Rotation paths and how fast each direction turns (degrees per step):
Each turn is a multiple of 5 degrees from 10 to 175, or 0.
Each row of a path follows its step; steps can be skipped.

step 0: [ -7.3  18.9  17.0 -23.2   7.9  14.4   1.8  52.0  11.7 -29.1  37.5  11.3
 -41.6  15.3  19.3  -6.4  24.2  -7.5  20.6 -14.7  34.0  17.3  27.0 -15.6
 -10.4  28.1  43.3 -25.3  16.3   1.9  20.8   2.9  39.7  -2.9 -20.0  21.0
  23.4  25.4  21.0  18.7 -14.4  31.7   8.6 -25.2  17.2  19.5  -1.9  24.1
   7.3 -29.9  -7.9 -12.6 -53.6  -8.0  19.2 -12.3  14.4  11.3  43.8   7.0
  -2.7 -11.4 -27.7 -59.6   6.3]
step 3: [  9.1   5.3  -4.8  12.3 -16.5 -16.6 -16.1 -41.2  37.3   4.0   8.6   0.2
 -36.3  11.6 -16.2  -1.7  38.1  45.5 -21.7 -21.0   4.5 -12.0  17.4  20.4
   3.9 -18.5   3.4  11.0  -7.4  27.4 -12.9  -6.7  26.4 -47.0  24.8   0.0
  17.1  41.3 -37.2   3.0 -16.7 -11.3  32.2 -25.7  -9.2  -1.9  22.3  -7.6
  12.8  10.6 -24.1   8.7   5.3 -10.5  39.3 -12.7 -27.4   7.5   6.5 -30.3
  26.4  33.4  49.3 -15.2  67.6]
step 4: [  4.2  -3.4  44.4  -4.1  11.3 -46.1 -12.6 -21.2 -59.3 -34.5 -10.9 -10.2
   7.6  -8.9  15.4 -31.7  -6.5  16.9  13.5 -64.2  26.0   6.1 -17.1  -3.8
   9.7  -2.0 -43.9 -19.1  13.1 -39.9  18.0  -0.7 -11.2 -35.8 -39.6  20.9
 -10.0 -29.3 -22.3  27.7 -30.1  -8.2   9.5 -17.7 -30.6  13.7   4.1   2.0
 -27.7 -27.1 -28.6  -8.1  -9.5  16.7 -22.7  20.7  -2.3  21.1 -15.8  22.2
 -15.6   4.4 -12.7 -25.7  20.3]
step 8: [ 18.1 -28.0 -25.6  14.8 -36.7 -23.2 -11.5 -27.3   2.4 -14.2  32.4 -43.3
 -48.4  19.5   6.7  -4.5   1.7  14.6 -15.8 -13.4  -1.0 -10.4 -14.3  11.2
  12.1  -1.8 -14.8   6.0  19.2   2.7   3.5 -17.1  -6.5  34.3  11.0   0.6
   1.8  10.5 -19.9  14.4 -41.0  42.0  36.5 -19.3  -0.2  24.3  -5.0  -0.2
  23.3 -30.4  17.5   8.8 -42.0 -52.0   6.1  21.1 -15.3 -21.2  40.0 -31.4
 -25.4  48.5 -28.3 -31.0 -16.7]
step 11: [-30.3 -60.3   0.6  -5.1   6.4  12.8 -12.0  -6.0  -3.3 -34.0  -3.8   1.6
   1.7 -14.1  34.1 -41.3  14.5   2.0 -36.4 -10.3 -40.2 -12.2  46.1  -8.6
 -53.1 -44.6 -13.9 -13.4  17.0  37.1  -3.4  -3.9  16.3 -27.4  -9.8   7.9
  -3.1 -11.6  -5.8   8.7 -39.8   7.0 -18.5  15.0  23.9  12.4  -4.6   2.6
  31.9  14.7   4.9  23.2   3.4   0.4  14.4 -15.8  16.4   5.6  22.0  33.0
  52.1   1.1  14.7 -38.7  33.8]
step 12: [ -0.3   4.9  53.8  -2.8 -27.1  -0.8  12.5  31.4 -31.7 -23.5   9.9  -0.9
 -39.2 -47.0  29.4 -18.5  -5.5   8.2 -11.6   8.2  31.9  24.3 -50.8  -5.4
  23.1  27.3   4.2   4.1 -10.6  46.2  33.0   2.2 -15.1  17.5 -32.9 -21.1
  14.4  17.1  11.7 -12.3  22.7  36.7  16.6 -19.2   9.0  -5.7  34.0  15.1
 -13.9   5.1   3.1  12.7 -12.5  10.3 -35.3  41.7   1.4  -2.4 -12.4  15.6
  11.2  -6.8  14.6 -59.1  26.5]
step 13: [ -2.2  25.0   0.8  54.2  -2.8 -51.8  23.3 -16.0  -7.8 -25.6  36.0  12.9
 -50.3  -1.7 -24.3 -13.5  31.8  -2.3 -24.8  12.9   2.1  14.2   8.6  19.5
  19.7  15.8   8.7  47.8  20.8  -9.1  10.8  11.8 -11.2  24.1  22.8  -8.8
 -38.1  20.0  16.1 -22.2 -14.1 -45.0   3.4   9.2  21.5  -7.0 -14.6  -1.3
 -12.6  -6.8  28.0 -47.2  -8.7  -7.8  13.5  -5.5 -41.3   0.0  13.7   2.8
 -60.9 -12.7 -17.4   8.3 -22.5]
step 18: [  4.3 -29.9  10.6 -43.4 -11.2 -13.6  46.9  -9.8 -23.0  -2.3   7.8  -2.1
 -64.5   8.1 -44.4 -16.5 -18.0  -7.4 -39.4  -9.1  -2.4 -23.0  -1.6 -29.1
   7.8  23.0  21.4 -11.7   4.6   5.7 -23.5  29.8  22.2 -10.8  22.0   7.6
   2.4  17.8  59.7   1.8 -15.3 -26.5 -12.9  -3.3  16.4  68.4   8.0   6.6
  19.8  -6.5   2.3 -16.9  30.2  10.2  -3.2 -21.0 -22.6  22.5   9.3 -23.4
   2.3 -40.8 -13.9   9.0  -3.2]
Speeds:
[ -5.4 -11.8   3.6   0.9   9.7  -5.5   2.2   1.0  -5.6  -1.2  11.7  -7.7
  11.1  -4.7  -8.8   2.0  -0.4   3.5   6.8   0.0   4.8  -8.2  -9.0   5.0
   3.9  -1.4   9.2  -5.6  -4.8   8.7   3.6  -1.1   4.5 -10.8  13.9   3.5
   7.5  -6.4   4.7   2.1   4.0   4.0  -6.2  -5.2   1.8   0.3   8.3  -6.7
   6.4   7.9  -4.0   2.3  -2.3  -1.2   1.0   3.3  -7.7  -5.8  -2.2   1.2
  -9.7   1.9  -0.2  -5.4  -9.0] | 175
[  7.9   1.7   2.2   7.5  -2.2   1.9   2.5   2.9   2.6  -3.6   9.3  12.7
   2.3   4.3   4.8 -10.3 -11.4 -10.2  -6.8   1.0  -0.6   3.4   1.2   3.5
   2.5  -1.2  14.3   0.8  -2.4   1.5  -1.4   2.2  -1.4  13.1   0.2   2.0
   7.0  15.3   4.9 -10.2  -7.0   3.3  -1.3  -2.0  -1.7  10.4   2.6  -3.0
   5.2   0.2   6.4  -0.4  -2.4  -8.4  -3.9  -2.3  -0.2  -3.0  -8.9   6.1
  -9.7  -6.8   6.1  -2.4  -6.6] | 60
[  3.8   3.4  -4.2  -5.9   5.2  -4.8  -4.8   7.7  -5.7   2.4  -0.8   1.8
 -10.8  -0.5   0.4   8.6  -0.5  -3.3   1.6   2.8  -2.6  11.5   2.0  11.4
   8.2   5.3  -1.5  -2.9   4.3   3.8   3.3   8.9 -12.6  -6.1   4.6   3.3
  -3.2  -2.5  -1.0   5.1  -1.4  -4.4  -3.8   3.9   3.6   3.2  -3.1   7.5
  16.3   9.1  -1.1   3.6   4.5  -6.4   1.2  -5.9  -3.0  -6.9  -9.5   2.8
   1.8  -7.4  -5.0  18.1  -0.9] | 90
[-12.1   1.5  -5.3   4.3   2.6  -2.0   2.5   2.6   4.2  11.5  -2.8   1.0
   1.4   7.3  -7.7   1.7  -4.7  -1.1  -2.4  -4.3   6.1   0.0   5.8  -8.2
  -0.3  13.3   0.2  -3.6   4.8  -3.4  -7.4   0.6   3.9  -2.9  -4.1  -2.3
   0.6   0.7   3.1  -2.8   2.4  -6.8  -1.5  -7.5   2.1   5.5  -6.5 -14.6
   5.6   8.2   8.9  -2.6   8.5  10.0 -16.4  -4.3   1.3  -0.3  10.6   7.5
  -3.9  -2.3  -9.2   4.8  -6.0] | 85
[ 18.5  -3.1 -10.3  -2.1  -5.2  -7.0   5.8  -7.8   7.5   4.4   1.3   3.1
  -1.4  -1.4  -0.2  12.3  10.7   2.5   1.2  -3.9 -10.8  -1.4 -10.9  -0.6
   6.7  -3.7  -4.4   2.5   2.3   8.8  -6.1  -4.3  -9.8   6.5   9.7  -2.4
   7.7  -1.0   0.1  -4.9   1.4  -6.9   4.7  -7.7  -1.7   3.5   2.4   1.0
   0.8  -1.5   0.5  -7.7   1.5   2.2  -6.9   2.3  -5.6  10.1   4.0   7.8
  -6.4  -0.3  -6.3  -3.3   5.2] | 65
[-11.5  -4.5   9.0 -18.7  -1.0  -4.6   5.5  -4.3  -1.5 -14.2   0.0   2.6
  -1.6  -3.7  -2.5  -1.1  -7.6  -2.7   5.0  -9.8  -6.7  -0.7  -5.9  -5.0
   3.3   2.1  -3.8   6.3   0.9   5.9   1.9   0.7  -4.3   3.2   1.0  -3.4
  -6.6   9.0  -4.5   1.3  -1.7  -2.3  -6.6  -6.9   5.1  -5.5  10.4   0.5
  -3.8   1.7   9.6   1.0   1.0   9.5   4.8 -16.4   4.1   2.0  -0.4  10.1
   1.8  -5.2   3.7   0.1   0.8] | 55
